In the data rows, 128 means zero.
Here are some points, each followed by its number:
[123 114 121 117 153 128 108 157 121 127 160 112 113 119 116 149 116 128
 135 125 100 133 112 135] 0
[174 183 141 158 111  98 162  97 128 213  34 132 195 130 128 128 123 165
 142 169 182  84 116 134] 1
[ 65 184 112  15  71 104  71 127 181 114  96 147  54 151  86  31  79  73
 123 183   9 164 157 212] 2
[168 179 115 174  82 118 168 138  99 146 111  87 242 146 199 128 167 161
  40 145 155 125 181 101] 3
[  0   0 106 186 175 143 171 152  74  42 255 118  99 172 170  53  55 255
  86 134 101 232  40 110] 4
[ 77 145 183 123 117 151 154  72  97  79 128 101 131  75 146 123 129 131
  91 118 127  99 131 139] 5
[146 110 159 134 130 117 132 129 142 103 132 131 124 134 139 153 126 117
 125 115 127 131 111 113] 6
[235 158 110 144 145 105 220 141  85 255 255 151 164 112 176 183  52 113
  70 174 150  66  72 118] 7
[126 172  81 171  68 112  99 112 172 179 149  85 139 121 209 120 162 148
  91 100 129 102 140  54] 8
[194  97 133 131 143 135 134 191 136 127 156 154 117 148 107 126 109 112
 142 162 141 144  95 114] 9
[124 127 142 133 118 125  99 153 136 114 134 142 125 136 150 116 134 119
 130 120 121 147 129 102] 10
[196 171 128  86   0 244 155 211 141  90  31   0 224 146  55 151 139 222
 139  95 100 165 233 156] 11
[139 145 149 159 132 108 156 133 139 132 131 120 138 111 129 160 145 120
 148 157 133 116 132 133] 12
[148  99 168 146 124 108 109 107 164  97 114 144  94 131 106 136 104 110
 124 136 127 124 128 136] 13
[131  94 155 122 109 134  81 160 158  83 166 112 100 121 145 145 127 136
  91 136 115 115 115 130] 14
[129 153  97 162 141  97  73 112 166 148 124 127 138  74 146 140 156 158
 127 151 129 149 135 119] 15
[ 72 131 116 117 108 145 124 120 120 134 106  98 132 123 131 155 135 111
 126  94 148 144  88 155] 16
[123 168 149 141 131 134  86 154 103 143 120 118 178 118 167  95 125 108
 128 122 138 121 113 131] 17
[151 127 142 165 147 168 135 136 134 136 157 128 156 111 111 122 110 140
 142 129 106  91 148 143] 18
[112 131 130 121 132 137 140 131  87 151 156 122 117 113 139 127 112 122
 133 137 121 123 100 122] 19
[127 104 123 131 128 167 157  83  85 155 148 117 171 108 162 144 130 124
 128  83 153  86  74 118] 20
[158  94 128  98 119 121 106 120 149 113 137 146 107 138 130  94 123 143
 139 151 138 112 120 104] 21
[163 142 112 120 125 126 141 153  96 179 154 136 117 106 131 150 114 131
 110 121 137 107  85 123] 22
[171  59 169 170 163 187 180 187 150 105 107 113 155 134  88  98 149 127
  73 205 203 124 175 105] 23
[115 173 164 144 164 139 213 113 123 204 122 150 123 109 143 177 113 129
  86 125 143  10 181 133] 24
[ 58 109 143  83 176 178  61 148 187  79 165  90  98 183  82 177 171  70
 104 148 139 189  77 128] 25
[140 127  74 161 132  90 171 136 120 142 123 122 155 136 163 127 155 146
 136 125 126 143 111  92] 26
[101 133  54 178 133  75 118 123  95 159  53  74  97 132 136 129 151 120
 135 113 135 179 111 109] 27
[111  68 143  73 139 134 104 113 183  89  73 147  69 168  82 127 108 116
 152  89 102 142 150 118] 28
[ 82  92 114  99 146 100  64 161 143 155 165 158 106  94 110 130 148 115
 141 116  97 130 107 167] 29
[130 104  95 129 116 133 127 154 134 145 151 117 135 148 141 146 125 112
 133 120 113 114  87 148] 30
[ 35 124 197 133 135 187  98 154 161 116 127 144  96 177 141 102 209 151
 191  44  84 121 255 122] 31
[ 70 184 107  77 122 133  90  98 155 163  26 160 104  96  98  44 119  60
 138  91 120 130 237 226] 32
[145 108 156 139 159 146 117 107 132 125 159 125 143 116  95 145 130 142
 150 124  92 117 113 145] 33
New points follow, each followed by the numbers of its two nearest points above by angle, nearest first.
[128 139 132 119 125 120 143 147 111 133 129 130 130 132 134 151 126 111
 121 121 139 131 119 139] 22 7
[ 82 147 183 163  90 147 178 133 164  80  90  93 203 135 123 152 184 108
 180  93 144 139 160 178] 11 31
[121 150 103 131  88 127 108  96 157 133 108 112  92 137 115  99 152 127
 150 102 146 146 157 131] 32 27
[167 118 140 134 151 137 150 139 144 111 117 115 141 112  93 141 114 106
 138 160 152 143 144 106] 23 9
[129 146 116 141 132 111 144 107 119 171 148 126 130  94 140 159 113 133
 112 142 129 107 102 132] 7 22
[150 143 118 140 109 134 110 138 115 138 150 152 124 101 162 105 147 107
 139 152 126 107 128 139] 17 7
[123 134 144 109 128  85 135 126 114 154  99 136 102 127 130 130 113  95
 133  95 157 135 129 109] 27 32
[111 129 116 128 131 114 131 110 114 126 103 128 118 110 143 141 107 136
 119 111 141 131 125 125] 27 16
[231 118 193 117 119   7 161 169 217  34 126 254  25 197  89  96  97 135
 100 173 137  90 255 111] 13 21
[128 148 148 151  88 145 145 121 142 148 113 123 197 119 216 114 196  91
 148 151 148 134 162  59] 3 8
[127  72 111 132 152 146 133 133 135 123 145 151 111 127 116 123 111 147
 114 125 114 139  99 129] 4 0
[111 159 197 132  85 143  43  77 134 156  93 123 102 126 154  81 106 142
  70 118 134 118 117  77] 8 17
[ 85 141  99 109 165 149 126 101 130 121  92 112 151 139 139 155 119 119
 120  82 152 160  95 122] 16 27
[114 192 179 119  96 164 164 175 101 140 132 131 130 128 140 171 106 101
 130 120 148 129 123 134] 24 19
[151 123 208  95 155 115  78 127 183 119 137 130  58 149  97 170 120  83
  84 157  77 119 108 127] 13 14
[126 137 134 136 107 162 118 118 112 112 114 105 142 148  81 150 157 118
 122 134 133 165 180 148] 11 31
[ 88 139 105 127 149  92 135 118  94 151 104 105 144 109 133 131 138 142
 113  92 142 180 112 126] 27 16
[103  82 119 118 140 135  66 121 152  94 149 125 120 181 169 163 150  91
 139 111 111 147 138 105] 25 10
[178 109 158 168 228 173 199 147  59 169 170 118 150  74 159 208  46 169
  82 175 132  99 147  71] 7 24
[115 133 158 128 144 120 121 120 112 140 138 136 136  97 103 168 125 113
 104 137 133  99 105 130] 24 22
[136   6 101 120 201 148 167 142  80  44 169 107 131  62  62  76 127 219
 113 154 134 144  76  83] 4 23
[ 89 183  91 123 112 127 131 116  91 145 124 149 132 127 153  79 138 119
 125  85 110 131 126 137] 32 17
[111 111 100 142  96  77  69 111 181  84 120 111 112 149 105 112 135 111
 125 124  72 125 148 131] 2 28
[143 122  78 143 119 127 111 180  59 202 132 173 168 103 123 110 133  98
 132 102 152 113  94 106] 22 17
[167 151 119 143 139  95 150 149 119 186 173 110 105  71 118 133 110 106
 124 135 124 115  93 131] 22 7
[122 116 115 124 160 161 119 116 106 143 146 130 142 110 109 134 132 185
 134 107 112 153 120 104] 33 4
[102 183 161  91 125 117 162  97 128  98 100 186 107  86 139  65  83 135
 167 134  63  94 208 140] 32 2
[123  98 131 121 136 139 129 123 143 138 113 127 135 122 108 172 116 126
 104 152 124 130 111 118] 25 23
[112 146 103 164 109 121  92  99 108 144 187 109 116 104 151 140 143 164
 146 101 119 142  99 102] 8 15
